Here are some numbered points:
[ 0.72 -0.63  0.98 -0.16 -0.73  1.11  1.88  0.39 -1.48 -0.74 -0.87  0.07
  0.15  1.37  0.05 -0.22  0.77  0.35 -0.27 -2.21  0.76  0.82  0.13] 0
[-0.78  2.08  0.29  0.43  0.76 -1.88 -0.99  0.76  0.75 -0.57  0.58 -0.05
 -0.02  0.88  1.43  0.41 -0.35 -0.53  0.75  1.78 -0.66  0.   -0.64] 1
[-0.14 -1.12  1.95  0.04  0.24  0.22 -0.62 -1.41  0.26 -1.33 -1.07 -0.98
 -0.12  0.16 -0.06  0.05  0.71 -0.3   1.35 -2.09  0.65 -0.1  -0.7 ] 2
[ 2.07 -0.36 -0.45  0.34  3.01 -0.9   1.53 -0.67 -0.48  0.15 -3.   -1.94
 -0.12 -0.38  0.72  0.48  2.26 -0.9   1.02  0.28 -1.89 -0.15  0.68] 3
[ 0.37  0.26 -0.32  1.17  0.85 -0.55 -1.68 -1.27  0.92  1.41  1.37 -1.06
  0.41 -1.66 -0.3   0.42 -1.2  -0.36  1.31  1.16 -0.07 -0.03 -1.13] 4
[ 1.34  1.66 -0.63 -0.29 -0.34  2.14 -0.98  0.95 -0.54  2.39  1.    1.13
  0.75 -0.45  0.47  0.12  0.57  0.78  1.71 -2.07  0.7   2.1  -0.66] 5
[-0.31 -0.39  0.42  0.48 -1.07 -0.29  0.22 -0.83  0.39  0.36  0.2  -0.37
 -0.24 -0.92 -0.65  0.04  0.13  0.58 -0.71  0.84 -0.3  -0.05  0.8 ] 6
[ 0.3   3.19 -1.57 -0.86  1.3  -1.58 -1.53 -0.35 -0.93  0.58  1.53  0.3
 -0.6  -1.15  3.17  0.73 -0.26  0.12  0.71  1.84 -0.98  1.3  -0.47] 7
[ 0.64 -0.92  1.49  0.12 -0.89  1.37  2.25  0.78 -1.31 -0.78 -1.18  0.26
  0.1   1.55  0.25 -0.27  0.78  0.63 -0.44 -1.98  0.74  0.33  0.34] 8
[ 0.95 -0.64 -0.66  0.44  1.36 -0.69  0.18 -1.3  -1.37 -1.41 -1.57 -2.07
 -0.46 -0.39 -0.37  1.18  0.98 -0.97 -1.16 -1.16  0.26  2.47 -0.69] 9
[-0.83  0.08  0.82  0.   -1.44  0.25 -1.32  2.4   1.28  1.44  0.68  1.61
  1.21  0.71 -1.81 -0.34 -0.39  1.21  0.2  -1.12 -0.42 -0.91  0.77] 10
[ 0.56  1.04  0.18  0.47  0.6   0.32  0.27  0.65  0.26  0.62 -0.77 -0.86
  0.56  0.45 -0.94 -0.56 -0.06 -0.36  0.76 -1.1  -0.64  0.35 -0.24] 11
[ 0.96  1.91 -0.05 -0.61  0.03  1.39 -0.88  1.3   0.43  1.07  2.6   0.3
  1.51 -0.66  0.83 -0.23 -0.46  0.9   0.63 -1.12  1.16  1.78 -0.41] 12
[ 2.29 -0.57 -0.94  0.16 -0.25 -0.42  0.83  1.01 -0.83 -0.14  0.35  1.13
 -0.99  0.11  0.37  2.68  0.87 -0.68 -0.8  -0.06 -0.34  3.11  0.23] 13
[-0.53 -0.25 -0.62 -1.3   0.12 -1.42  0.39 -1.5  -1.17 -1.16 -0.96  0.42
 -0.24 -0.58  0.51 -0.24  0.74  0.31 -0.77  2.34 -0.86 -0.46  0.84] 14
[ 0.05  0.05  0.53 -0.38 -0.73  0.67  0.7   0.82 -1.38  0.72 -1.24 -0.75
 -0.1  -0.54 -0.69 -0.18  0.91  0.42  0.25 -1.03  1.28 -0.4   0.19] 15
[ 0.36  2.75  0.61 -0.57  1.38  0.47  0.27 -0.22 -0.47  1.29 -1.17 -1.07
  0.18 -0.95  1.14 -0.83 -1.5  -0.72  1.29 -1.08  0.43 -1.83  0.05] 16
[-1.83  2.75 -0.65  0.47  0.03 -1.47  0.06  0.87 -0.46  0.16 -0.89  0.12
  0.17  0.26  1.02 -0.31 -0.73 -0.81  0.95  1.33  0.83 -0.47 -0.77] 17
[-1.46  0.03 -0.97 -0.33 -0.65  1.19 -1.11  0.2   0.82  0.79  1.64  1.91
  0.45 -0.36  0.19 -1.04 -0.45  1.13  0.21  0.28 -0.15 -0.59  0.08] 18
[ 0.15  3.41  0.05 -0.78 -0.14  1.   -1.22 -1.49  0.58  1.61  0.14  0.16
 -0.08  0.14 -1.04 -0.94 -1.83 -1.56  1.78 -0.85  0.28  1.04 -2.23] 19
[-1.64 -0.4  -0.03  0.73  0.33 -0.31  1.57  1.25 -1.16 -1.16 -0.7   0.89
  0.55  1.54  0.91 -1.09 -0.24  0.71 -1.47  0.64 -0.14 -2.46  0.86] 20
[ 0.91 -1.22  0.42 -0.5   0.38 -1.    0.45 -0.82 -0.15  0.13 -0.65 -0.26
 -1.52 -0.23  0.7   0.89  1.51 -0.8   1.98 -1.17 -0.66  1.8  -0.54] 21
[-2.32  0.68 -0.75  0.01 -2.23  0.93  1.35  3.59 -1.22 -0.18  0.96  3.37
 -0.9   2.3   1.74 -0.02 -0.12  0.67  0.56 -0.27  1.49 -0.69 -0.12] 22
[ 0.29 -0.35  0.78 -0.45 -0.45 -0.42 -0.7  -0.68  0.68 -0.34 -1.51  0.72
 -1.42  0.96 -0.31  0.88  0.1  -0.14  0.35 -0.21 -2.37 -0.45 -0.84] 23
[ 1.67  0.79  0.16 -0.02 -0.04  0.85 -0.73 -0.69 -0.88  0.98  0.2   0.
  0.19 -0.52  0.01  1.01  0.22  0.19  0.29 -0.47  0.35  1.6  -0.24] 24
[ 1.25 -0.81  0.54 -0.28  0.32 -0.78  0.5  -0.98 -0.02  0.25 -0.47 -0.29
 -1.39 -0.14  0.96  1.    1.07 -0.75  1.59 -1.05 -0.63  1.8  -0.44] 25
[-0.64 -0.51 -0.18  0.03  0.22 -0.47  0.41  1.06 -0.37 -1.23  0.43 -0.94
  0.32 -0.68 -0.31 -0.07  0.33  0.63 -0.62  2.22  0.56 -1.25  1.1 ] 26
[-1.76 -0.1  -0.13 -1.07 -1.91 -0.47 -0.37 -1.51 -0.59 -1.51 -0.37 -0.08
 -1.02 -0.26 -0.38 -0.15 -0.64 -0.02 -1.29  0.73  1.01 -0.53 -0.31] 27
[ 1.55 -3.06 -0.16 -0.97 -0.06  0.7   0.54 -0.33 -1.19 -0.73  0.07  0.93
  0.24 -0.86 -1.09  0.02  1.34  0.96 -1.28 -0.85 -0.72  0.14  1.52] 28
[ 1.29  3.24 -0.15 -0.92  0.26  1.52 -0.54  2.01  0.91  2.09  2.07  1.
  0.81  1.06  2.46 -0.44 -0.25  0.66  2.83 -1.79 -0.14  1.63 -0.56] 29
[-1.66 -2.55 -1.52  0.97 -0.61  0.06  1.43  3.32 -0.55 -0.42  1.48  0.62
 -0.13 -0.82 -0.61 -0.7  -0.3   0.45 -0.82  0.53  1.53 -1.34  1.  ] 30
[-0.66  0.35  0.33 -0.9   0.22 -2.28 -0.69 -1.76 -1.2  -1.2  -0.78 -0.01
 -0.64  0.5  -0.04 -0.02  0.45 -0.04 -0.2   0.76 -1.47 -1.37  0.55] 31
[ 1.88 -1.76  0.18 -0.71 -1.    1.74  0.01  0.53 -1.01 -1.1  -0.88  1.29
 -0.49  0.19 -3.    0.61 -0.96 -0.46 -1.97 -2.42 -0.57  1.14 -0.25] 32
[ 0.31  0.4  -0.14 -0.91  0.68  0.28 -0.95 -1.32 -0.28 -1.66  0.31 -1.1
  0.98  0.01  1.46  0.01  0.61  1.35 -1.15 -1.29  0.39  1.13  0.27] 33
[-0.23  1.95  0.85  0.24  0.07  0.65 -1.37  0.54 -0.62 -1.32 -0.55 -1.53
  0.3   1.57  0.58  0.16 -0.28  0.44  0.1  -1.8   0.46  1.61 -1.2 ] 34
[-1.82  0.14 -0.25 -1.38 -2.3  -0.24 -1.15 -1.67 -0.57 -1.41 -0.04 -0.17
 -1.2  -0.55 -0.59 -0.16 -1.1   0.25 -1.42  0.48  1.12 -0.37 -0.62] 35
[-1.09  0.28  0.18 -1.29  0.23 -2.42 -0.34 -1.84 -1.39 -1.76 -1.18  0.23
 -0.89  0.9   0.02 -0.05  0.11 -0.14 -0.15  0.74 -1.03 -1.92  0.45] 36
[ 0.46 -0.94 -0.39  1.18  0.7  -0.26  0.9   1.13  0.56  0.31  0.19  0.44
  0.47  0.41 -0.54 -0.34 -0.29 -0.69  0.13  0.38 -0.66 -0.9   0.24] 37
[ 2.04  0.66  0.35 -0.09  0.43  0.99 -1.04 -1.44 -1.06  0.98 -0.14 -0.34
  0.25 -1.08 -0.31  0.99  0.55 -0.03  0.08 -0.7   0.04  1.86 -0.43] 38
[-0.78  0.29 -1.12 -0.38  0.11 -1.08  0.14  2.29 -1.33 -1.46 -0.38  0.67
  0.63  1.2  -1.01  0.51  0.75 -0.24  0.05  0.23  1.01  0.26  0.74] 39
[-0.78 -1.   -1.18 -0.04  0.11  0.63  0.8  -0.83 -0.35 -0.27 -0.32  0.32
  0.28 -0.98 -1.44 -0.96 -0.16 -0.46 -1.22 -0.1   1.29 -0.73  0.35] 40
[ 0.07 -0.46 -0.64 -1.2  -0.87 -0.08 -0.41  1.86  0.03 -0.88  0.77  1.08
 -0.63  0.16 -0.74  0.81  0.73  1.04 -0.48  1.14 -1.37  0.58  0.96] 41
[-0.08  0.44  0.44 -1.3   0.8  -1.04  0.   -3.1  -0.26  0.88 -1.45  0.
 -0.64 -0.5   0.1  -1.31  0.54 -1.55  2.63  0.13 -0.74 -0.07 -1.03] 42
[ 2.51 -2.22  0.05 -0.1   0.08 -0.07 -0.05 -1.93 -0.35 -0.11 -0.04  0.63
 -0.49  0.85 -1.8   0.54 -0.38 -1.36 -0.45 -0.58 -1.55  1.73 -0.83] 43
[-0.49  0.29  0.44  0.07 -0.75  0.05 -0.91  1.8   0.96  1.06  0.68  1.08
  0.9   0.53 -1.   -0.03 -0.35  0.96  0.16 -0.8  -0.42 -0.38  0.49] 44
[-0.4   1.06  0.43  0.06 -0.39  0.1   0.72 -1.38 -0.97  0.47 -2.18  0.15
 -0.25  0.12 -0.33 -0.5  -0.82 -0.77 -1.69 -0.89  0.43 -1.16 -0.12] 45
[-0.24  3.74 -0.58 -0.29  0.98  0.22  0.79  1.94 -1.37 -0.71  0.93 -1.21
  2.45  0.91  1.48 -0.94  0.43  0.4   0.6   0.32  2.87  1.17  0.39] 46
[ 1.54 -1.1  -0.68  0.01 -0.27 -0.37  0.76  1.03 -0.59 -0.27  0.35  1.16
 -0.87  0.19  0.24  2.17  0.85 -0.1  -0.55  0.27 -0.3   2.26  0.52] 47
[-0.84 -3.24  0.71  2.41  0.31 -0.6   1.39 -1.29 -0.38  1.11 -0.03  0.27
  0.2  -0.79  0.96 -0.52 -0.39 -0.28 -0.72  1.39  0.76 -2.86  0.31] 48
[ 0.73  0.05  0.72  1.92 -0.48  0.18  0.4  -0.38  0.29  1.54 -0.15 -0.78
 -0.79  0.39  1.97  0.83 -0.13 -0.41  0.95 -0.93  0.06  0.87 -0.9 ] 49
[ 0.93  1.19 -0.1   0.04  1.81 -0.19 -0.79 -1.59 -0.4  -0.33 -0.71 -1.35
  1.06  0.04  0.31 -0.69  0.19 -0.98  0.66 -0.89 -0.22  0.95 -0.97] 50
[-0.15  0.7  -0.75 -0.07 -1.    0.37  0.07  1.69  0.1   0.55  1.36  1.34
  0.19  0.62  0.95  0.25 -0.03  0.46  0.25 -0.81  0.51  1.1   0.09] 51
[ 0.23 -1.37  0.38 -1.21 -0.5   0.61 -0.48  1.68 -0.45 -1.61  0.95  1.28
  0.15  0.49 -1.06  0.66  0.52  0.72 -0.79 -0.25  0.17  0.35  0.72] 52
[ 0.44 -1.44  0.39  0.83 -1.04 -0.22 -0.13 -0.64  0.35  0.4   0.44 -0.48
  0.47 -0.5  -1.99  0.39  0.15 -0.49 -0.91  0.23  0.4   0.22  0.78] 53
[-0.2   0.72  0.42  0.82  0.25 -0.27  0.09  0.37  0.43  1.06  0.67 -0.28
  0.5   0.36  1.07 -0.55 -0.17 -0.15  1.4  -0.19  0.31  0.3  -0.4 ] 54
[-0.07  0.99  0.53 -0.99 -1.27 -0.34 -0.19 -1.3   1.01 -0.26  1.87 -0.25
 -2.43 -0.27  0.57  1.2  -1.36 -0.39 -0.37  1.19 -0.07  0.68 -0.37] 55
[ 0.52 -1.2   0.34 -0.97  0.71 -0.45 -1.51 -0.09  0.2  -0.4   0.33  0.25
  0.19 -0.83 -1.67  0.24  0.06  0.02  0.48  0.35 -0.77 -0.35  0.5 ] 56
[ 0.08 -3.   -0.38  0.74  3.7  -1.23 -0.6  -0.92  2.27 -0.08 -0.3  -0.38
  1.6  -1.94 -2.25 -0.9  -0.17 -0.76  0.82  1.33 -1.7  -1.9   0.84] 57
Which point above is nearest to each new point by angle? Its number follows each.
[-0.79  1.16  0.32  0.52  0.74 -1.7  -0.51  0.5   0.58 -0.51  0.02 -0.15
 -0.05  0.91  1.22  0.37  0.04 -0.44  0.65  1.25 -0.73 -0.35 -0.42] -> 1
[-0.24  0.62  0.48 -0.94 -0.75 -0.16  0.36 -1.39  1.37 -0.23  1.56 -0.14
 -2.27 -0.22  0.63  0.78 -1.27 -0.43 -0.44  1.64 -0.49  0.23 -0.26] -> 55
[-0.05  0.58  0.6  -0.85 -1.73  0.2  -0.04 -1.15  1.18  0.05  1.82  0.03
 -2.08 -0.16  0.19  1.   -1.52 -0.03 -0.66  1.11 -0.15  0.52 -0.44] -> 55
[ 0.42 -2.87 -0.42  0.93  3.9  -1.12 -0.39 -1.12  2.08 -0.02 -0.44 -0.93
  1.37 -1.96 -1.97 -0.84 -0.04 -1.03  1.2   1.4  -1.44 -1.65  0.63] -> 57
[-2.83 -1.37  0.13  1.4  -0.96  0.89  0.74  0.99 -0.68 -0.09 -0.7   0.87
  0.96  0.89  0.64 -2.17 -0.2   1.31 -1.57 -0.24  0.94 -3.83  0.49] -> 20
[ 3.11 -2.43  0.08 -0.33  0.25 -0.01  0.01 -2.43 -0.56  0.06 -0.36  1.27
 -0.48  0.86 -2.37  0.41 -0.31 -1.82 -0.33 -1.   -2.07  2.29 -0.75] -> 43
[-1.22  0.04 -1.22 -0.57 -0.66  1.49 -1.14  0.19  0.7   0.48  1.48  1.99
  0.49 -0.28  0.08 -1.17 -0.7   1.07 -0.23  0.16  0.27 -0.76 -0.14] -> 18
[-0.23  1.09  0.65  0.03  1.26 -1.11 -2.38 -3.58  0.73 -1.26  0.01 -2.01
  0.48  0.68  0.08 -0.7  -0.98 -0.84 -0.61 -0.01 -1.27  0.25 -1.51] -> 50
[-3.39 -1.07  0.1   1.13 -1.26  1.09  0.67  1.1  -0.76 -0.09 -0.81  1.48
  1.01  1.2   0.4  -2.34 -0.27  1.46 -1.92  0.01  0.87 -4.18  0.58] -> 20
[-0.11 -0.37  0.29  0.29 -1.07 -0.64  0.03 -0.86  0.47  0.26  0.4  -0.46
  0.08 -0.9  -1.09  0.14  0.41  0.28 -0.68  1.04 -0.52  0.43  1.04] -> 6
[-0.88  1.32  0.45 -0.34 -0.6   0.25  1.06 -0.98 -1.2   0.38 -2.76  0.91
 -0.41  0.4  -0.68 -0.78 -1.13 -0.8  -2.39 -0.86  0.31 -1.65 -0.04] -> 45
[-1.23 -1.35 -1.3   0.08  0.16  0.33  0.94 -1.03 -0.28 -0.6  -0.54  0.04
  0.64 -0.86 -1.53 -1.17 -0.06 -0.23 -1.65  0.29  1.27 -1.25  0.77] -> 40
[-1.75 -0.42 -0.66 -0.16 -0.37  1.43 -0.91  0.34  0.7   0.3   1.25  1.85
  0.81 -0.3  -0.21 -1.29 -0.02  1.17 -0.24  0.   -0.41 -0.77  0.37] -> 18
[-1.04  1.74 -0.23 -0.68  0.32  0.65  1.15  0.85 -0.9  -1.28 -0.9  -1.06
  0.67  1.16  1.1  -1.22  0.67  0.39 -0.57 -1.23  1.31 -0.1   0.29] -> 46
[ 0.62  0.81 -1.03 -1.31 -0.37  0.02  0.02  0.3   0.45 -0.06 -0.27  0.46
 -0.08 -0.09  0.18  0.67  0.67  0.64  0.18  0.01 -0.91  0.73  0.97] -> 41
[-2.36 -3.09 -2.07  0.87 -1.11  0.12  1.72  3.79 -0.48 -0.4   1.47  1.23
 -0.62 -0.54 -0.49 -0.81 -0.55  0.56 -0.34  0.37  1.65 -1.61  0.82] -> 30
[ 0.25  3.32 -0.22 -0.26  1.19  0.41  0.44  1.01 -1.2  -0.17  0.3  -0.83
  2.11  0.66  1.12 -0.53  0.5   0.14  0.82 -0.51  2.06  1.12  0.22] -> 46
[-0.22  0.62  0.41 -0.95 -1.11 -0.18  0.03 -1.06  1.3  -0.17  1.48 -0.1
 -2.    0.12  0.61  0.86 -1.26 -0.13 -0.37  1.14 -0.24  0.3  -0.3 ] -> 55
[-0.87  1.28  0.54  0.01 -0.29  0.02  0.7  -1.24 -1.11  0.39 -2.48  0.65
 -0.25  0.22 -0.55 -0.65 -0.72 -0.82 -2.28 -0.9  -0.17 -1.03 -0.04] -> 45
[ 0.67  1.31 -0.05 -0.69 -1.67  0.69 -1.86 -1.   -1.95  0.51  0.71 -0.74
 -0.19 -0.69 -2.13 -0.43 -1.59  0.45  0.37 -2.03  0.67 -0.42 -1.52] -> 19
[ 0.29  0.54  0.31 -0.86 -0.67 -0.26 -0.02 -1.    1.09 -0.34  1.63 -0.29
 -1.71 -0.32  0.86  1.09 -0.9  -0.33 -0.37  1.72  0.    0.42 -0.17] -> 55
[ 0.75 -2.08 -0.37  0.65  3.65 -1.01 -0.76 -1.43  1.81  0.23 -0.26 -0.76
  1.57 -2.03 -1.9  -0.67 -0.32 -1.08  0.93  1.22 -1.36 -1.    0.41] -> 57
[ 0.08  0.02  0.25 -1.24  0.7  -0.57  0.33 -3.66 -0.45  1.11 -2.33 -0.23
 -0.28 -0.14 -0.95 -1.88  0.1  -2.05  2.33 -0.61 -0.14 -0.32 -1.66] -> 42
[-0.04  0.33  0.74 -0.71 -1.26  0.15 -0.01 -0.69  1.06 -0.26  1.38  0.08
 -1.85 -0.04  0.14  0.91 -0.98 -0.12 -0.71  1.37 -0.21  0.33 -0.2 ] -> 55
[ 0.03 -0.87  0.08  0.31 -0.79 -0.37 -0.15 -0.85  0.52  0.31  0.29 -0.58
  0.2  -0.29 -1.22  0.3  -0.45 -0.49 -0.74  0.62  0.76 -0.37  0.49] -> 53
[-2.7  -3.46 -2.24  1.2  -1.25  0.43  1.96  4.63 -0.98 -0.51  1.97  0.83
 -0.53 -0.85 -0.9  -0.84 -0.97  1.05 -1.19  0.05  2.64 -1.96  1.24] -> 30
[ 0.14  0.02  0.32 -0.62  0.57 -0.52  0.04 -2.59 -0.33  0.94 -1.45 -0.23
 -0.35 -0.33 -0.45 -1.1   0.18 -1.27  1.74 -0.22 -0.36 -0.08 -0.97] -> 42
[-1.27  0.03 -0.8  -0.13 -0.53  0.97 -0.7   0.79  0.43  0.56  1.22  1.67
  0.48 -0.16 -0.02 -0.81 -0.11  0.92  0.24  0.24  0.05 -0.62  0.29] -> 18
[ 0.81  1.69  0.15 -0.25  0.21  1.27 -0.77  1.23  0.3   0.91  1.98  0.22
  1.57 -0.28  0.44 -0.25 -0.35  0.76  0.43 -0.95  0.94  1.61 -0.14] -> 12
[ 0.5   0.38 -0.26  1.29  0.88  0.05  0.47  0.57  0.62  1.93  0.59 -0.8
  0.76 -1.49  1.35  0.13  0.73  0.59  0.37  0.39  0.16  0.22  0.61] -> 54
[-0.66  1.75  0.57 -0.03 -0.5   0.04  0.77 -1.   -0.94  0.45 -2.37  0.54
 -0.49  0.68 -0.11 -0.56 -1.22 -0.75 -2.01 -1.    0.06 -1.33 -0.23] -> 45
[ 0.54  1.42  0.09 -0.29  0.2   0.96 -0.68  1.27  0.08  0.69  1.89  0.59
  1.4  -0.58  0.39 -0.24 -0.21  0.52  0.09 -0.97  0.77  1.58 -0.18] -> 12
[-2.9  -1.04  0.18  1.14 -1.28  1.03  0.82  1.09 -0.74 -0.15 -0.9   1.03
  0.63  0.83  0.36 -1.82 -0.22  1.3  -1.51 -0.26  1.01 -3.77  0.61] -> 20
[ 0.91  1.82 -0.38 -0.76  0.52  1.1  -0.82  1.45  0.3   0.86  2.3   0.55
  1.49 -0.58  0.78 -0.27 -0.62  0.96  0.61 -0.92  0.84  1.44 -0.2 ] -> 12
[-1.78 -2.54 -1.3   0.94 -0.82  0.11  1.43  3.07 -0.28 -0.61  1.42  0.42
 -0.37 -0.45 -0.57 -0.73 -0.38  0.33 -0.66  0.35  1.55 -1.43  0.84] -> 30
[ 1.93 -1.42 -0.05 -0.38 -0.97  1.49  0.12  0.3  -0.75 -0.63 -0.68  1.23
 -0.44  0.34 -2.37  0.73 -0.87 -0.34 -1.8  -2.14 -0.68  1.09 -0.26] -> 32
[ 1.3   1.37 -0.32 -0.14 -0.69  2.24 -1.04  0.68 -0.51  2.24  1.08  1.03
  0.77 -0.37  0.28  0.15  0.42  0.87  1.72 -2.41  0.78  1.76 -0.86] -> 5
[-0.51  1.18  0.57 -0.05 -0.51  0.34  0.48 -0.94 -0.87  0.52 -2.09  0.79
 -0.1   0.58 -0.58 -0.55 -0.81 -0.54 -1.79 -1.4   0.   -0.71 -0.12] -> 45
[ 0.35 -2.77 -0.31  0.76  3.61 -0.99 -0.38 -0.73  1.98 -0.08 -0.42 -0.58
  1.29 -1.85 -2.01 -0.45  0.1  -0.7   1.03  1.14 -1.49 -1.23  0.83] -> 57
[ 0.77  2.14  0.03 -0.57  0.08  1.51 -1.01  1.71  0.35  1.25  2.91  0.67
  1.91 -0.77  0.69 -0.32 -0.36  1.23  0.58 -1.21  1.28  2.01 -0.07] -> 12
[ 0.59  0.69  0.12 -0.2   2.16 -1.91  1.16  0.63  1.84 -0.32 -0.63  0.75
 -1.16  0.11  1.86  1.4   0.81 -2.01  0.79  4.16 -1.8   1.03  0.81] -> 1
[-0.85  0.61 -0.21 -0.65  0.58 -0.32  1.03  0.63 -0.2  -0.33 -0.82  0.28
  0.24  0.24  0.5  -0.34  0.42  0.52 -0.5   0.26 -0.16 -1.11  1.03] -> 20
[-0.48  0.62  0.95  0.63  0.73 -1.6  -0.68  0.26  0.67 -0.09  0.03  0.02
 -0.24  0.82  1.23  0.38 -0.03 -0.61  0.96  1.35 -0.71 -0.66 -0.51] -> 1
[-2.1   3.22 -1.    0.52  0.12 -1.58  0.25  1.46 -0.89  0.12 -0.96  0.33
  0.23  0.46  1.32 -0.25 -0.55 -0.84  0.88  1.76  1.32 -0.42 -0.76] -> 17
[-2.35  1.71 -1.09 -0.54 -2.73  1.5   0.52  2.66 -0.29 -0.29  1.28  2.1
 -0.54  0.95 -0.39  0.1  -2.05  0.79 -1.9   0.36  1.86 -0.38 -0.41] -> 22
[-1.4  -0.22 -1.05 -0.37 -0.52  1.29 -1.38  0.03  0.86  0.49  1.72  1.87
  0.68 -0.19 -0.27 -1.05 -0.42  1.12  0.07  0.3  -0.03 -0.56  0.09] -> 18
[ 0.16 -1.79  0.48  1.11 -1.14 -0.4   0.29 -0.28  0.19  0.62  0.19 -0.64
  0.56 -0.27 -2.35  0.13 -0.39 -0.78 -1.46  0.66  0.93 -0.45  0.97] -> 53
[ 0.48  1.36  0.08 -0.53  0.08  0.96 -0.8   0.93  0.22  0.79  1.7   0.23
  1.15 -0.42  0.58 -0.25 -0.13  0.84  0.49 -0.94  0.77  1.16 -0.04] -> 12
[ 1.98 -1.33  0.42  1.08 -0.86  0.03 -0.69 -1.44  0.31  0.37  0.1  -0.44
 -1.01 -0.34 -0.57  1.32 -0.76 -0.45 -0.16 -0.77 -0.95  1.71 -1.06] -> 43
[-1.13  0.81 -0.69 -1.08  0.35 -0.58  1.29  0.23 -0.34 -0.56 -1.14  0.01
 -0.06  0.08  1.08 -0.39 -0.04  0.68 -0.96 -0.08  0.54 -1.6   0.92] -> 20
[-0.52  1.51  0.6   0.47  0.82 -2.06 -1.02  0.4   0.96 -0.06  0.58 -0.19
 -0.44  0.51  1.52  0.67 -0.02 -0.63  0.81  1.87 -1.08  0.06 -0.51] -> 1
[ 0.45 -0.19  1.02 -0.44 -0.23 -0.3  -0.89 -0.73  0.78 -0.73 -2.07  1.12
 -1.78  1.44 -0.42  1.33  0.42 -0.2   0.24  0.06 -3.33 -0.15 -0.95] -> 23
[-0.14 -0.96  0.37  0.15 -0.83 -0.45  0.12 -0.84  0.55  0.2   0.32 -0.31
 -0.21 -0.95 -0.91  0.03  0.36  0.46 -0.29  0.85 -0.56 -0.08  0.9 ] -> 6
[-2.55 -0.96  0.3   0.87 -1.27  0.9   0.24  0.86 -0.29 -0.08 -0.25  1.18
  0.65  1.02  0.72 -1.54 -0.38  1.47 -1.13 -0.36  0.61 -3.31  0.34] -> 20
[ 0.28 -1.27  0.48  0.93 -1.21 -0.25 -0.04 -0.33  0.06  0.54  0.16 -0.76
  0.51 -0.63 -2.07  0.3  -0.2  -0.59 -1.58  0.56  0.9  -0.26  0.84] -> 53
[ 0.29 -1.    0.01 -0.02  0.31  0.08 -0.11 -1.25  0.05 -0.32 -0.1  -0.45
 -0.22 -0.21 -0.26 -0.53 -0.41 -0.38 -0.48 -0.25 -0.55 -0.18 -0.38] -> 43
[ 0.57 -0.22  0.74 -0.4  -0.39 -0.29 -0.83 -0.82  0.73 -0.4  -1.68  0.85
 -1.17  1.16 -0.64  0.91  0.11 -0.18  0.02  0.07 -2.61  0.18 -0.92] -> 23
[-0.08  3.01 -0.18 -0.07  0.64  0.15  0.6   1.22 -1.05 -0.24  0.68 -0.63
  1.71  0.82  1.52 -0.58  0.13  0.16  0.62 -0.15  2.05  0.69  0.06] -> 46
[-1.5  -1.16 -1.25 -0.02  0.01  0.65  1.02 -0.7  -0.05 -0.43 -0.2   0.7
  0.57 -0.75 -1.48 -1.33 -0.3  -0.37 -1.53  0.13  1.4  -1.15  0.67] -> 40
[ 0.75  2.55 -0.64 -0.64 -0.83  0.13 -3.04 -0.04 -0.4   0.1   3.26 -0.29
  0.55 -1.5  -0.54  0.8  -1.73  0.57 -0.63  0.34  0.94  2.12 -0.63] -> 12
[ 0.78 -0.22 -0.46 -0.01  0.06  1.58 -0.66 -0.1  -0.49 -0.27  0.85 -0.15
  0.82  0.17 -2.01 -0.85 -1.32 -0.31 -0.63 -0.73  0.83  0.29 -0.83] -> 32
[-0.86  1.3   0.43  0.39  0.79 -1.82 -0.35  0.43  0.8  -0.18  0.01 -0.06
 -0.41  0.73  1.45  0.31 -0.27 -0.65  0.74  1.64 -0.75 -0.79 -0.41] -> 1
[-1.12  0.6  -0.4  -1.13  0.57 -0.85  1.38  0.23 -0.51 -0.39 -1.42  0.11
  0.15 -0.01  1.02 -0.47  0.55  0.62 -0.67 -0.2   0.16 -1.75  1.19] -> 20
[ 0.03 -1.31  0.14  0.61 -0.87 -0.11  0.07 -0.42  0.19  0.19  0.02 -0.41
  0.52 -0.47 -1.71  0.09 -0.07 -0.39 -1.55  0.71  0.74 -0.33  0.92] -> 53
[ 2.73 -2.16  0.33  0.18  0.27  0.    0.   -1.82 -0.21  0.03 -0.27  0.62
 -0.49  0.48 -1.95  0.85 -0.47 -1.46 -0.04 -0.85 -1.81  1.98 -0.78] -> 43
[ 0.36 -0.15  0.97 -0.46 -0.52 -0.36 -1.04 -0.72  0.98 -0.54 -1.86  1.1
 -1.82  1.29 -0.39  1.41  0.04 -0.05  0.38  0.24 -3.07 -0.06 -1.22] -> 23
[ 0.26  0.21  0.7  -0.22  0.09 -0.21 -0.79 -0.43  0.58 -0.47 -1.46  0.71
 -0.92  1.17 -0.3   0.7   0.39  0.2   0.25  0.08 -2.7   0.05 -0.61] -> 23
[ 0.13  0.98  0.09 -0.23  2.11 -1.8   1.25  0.6   1.34 -0.55 -0.69  0.69
 -0.78  0.19  1.99  1.    0.63 -1.51  0.83  3.64 -1.48  0.61  0.74] -> 1
[-0.92 -2.05  0.25  1.7  -1.17  0.6   0.76 -0.62  1.24  2.23 -0.34  0.53
  0.78 -0.11 -0.38 -1.    0.29  1.09 -0.39 -0.87 -0.36 -2.1   0.9 ] -> 48
[ 3.56 -3.62  0.24 -0.15  0.38 -0.12  0.08 -2.37 -0.56 -0.6  -0.46  1.
 -0.65  1.18 -3.47  0.79 -0.37 -1.96 -0.38 -0.72 -3.04  2.49 -0.86] -> 43
